A single turn carries every row of the set below to another of its rows. Some are shown first; where does it send the rows asked next?
Q944: -110  454   34 -155 -262 -357 -121   88   44 -266  -97   54  -56
Q85:  140 -151    3 -106 -245 -500   96   -7 -116  -55 -268 -112  110
Q809:   99   57   32   95   69 -239 -420   93   94 -239 -198  281   23
Q737:  222  -18  -45 -239  -23 -288  146  -62  117 -261   29  128 -155
Q351:  -98  -33  160 -175 -103 -430 -202  125 -290  207  115  111   38
Q149: -168  250   38 -110 -256 -233  -69  305  -21  -45 -248   73   95
Q975: -102    4  148  159  169 -491 -391  -64  140 -299  -97  138 -236
Q260: -261  -29  286   39   38 -471   24 -327 -164  195  -74   79 -132
Q591:  -91  156  425  109   12 -391   10 -165   87  144  -14  356 -230
Q830:   76  270   43  275  -11 -244 -129 -273  128 -281   -7  -22   81
Q23:  -26  -98  307 -217  -57 -488 -220  194 -283  136  -34   38  -32
Q366:  128  217  -17 -289  -21 -223  -35 -164   50 -232  181   70  -21
Q318: -155 -235   91 -113   -9 -238  100  -40 -181  -83 -176 -217   97
Q631:   23  381  258  228  -42 -263 -156 -275    6 -283  -54  -13  109
Q688:   69   37   -8 -367    8 -332  128  -30  122 -186  131  110  -19
Q247: -200  174  124 -222 -332  -29   24   29   -2 -137 -116   18   19
Q546:  119  211  190  268  119 -231 -166 -258  212 -216 -182  -82  -54
Q933: -114  -10  377  137   57 -387   65 -360  -73 -121   87  230 -208
Q221:  113 -335  334   75 -245 -453   -8  -79  -75 -101  -21  -31  116
Q99: -189  -30  493  132   40 -504  -27 -173 -151 -122  144  -30 -197
Q673:   12  348 -168  -71  -51 -238  -34  162  -85  -43 -201   85  120
Q106: -114   93  432  196  -59 -375 -209   36  -50  261 -201 -144 -124
Q329: -105   89  361  303  -61 -283 -157   15   -4   73 -327 -106 -284
Q931:   23   80   41   64   42 -441 -299  165   83 -248   58  374 -195
Q509:   72 -174  151 -299 -121 -427 -137  217 -119  104   58  -42  -96
Q532:  -30 -196  274   78 -155 -303  115 -128 -145 -108 -310 -135  190
Q779: -163  -81  366  201   20 -321 -153  130  125   46 -332 -114 -211
Q783:  136  259  155  213   78 -534 -148  139  115 -213  -30  215 -282

Q688 -> Q23
Q737 -> Q351
And these:
Q931 -> Q149
Q366 -> Q509
Q318 -> Q99
Q85 -> Q260
Q221 -> Q591

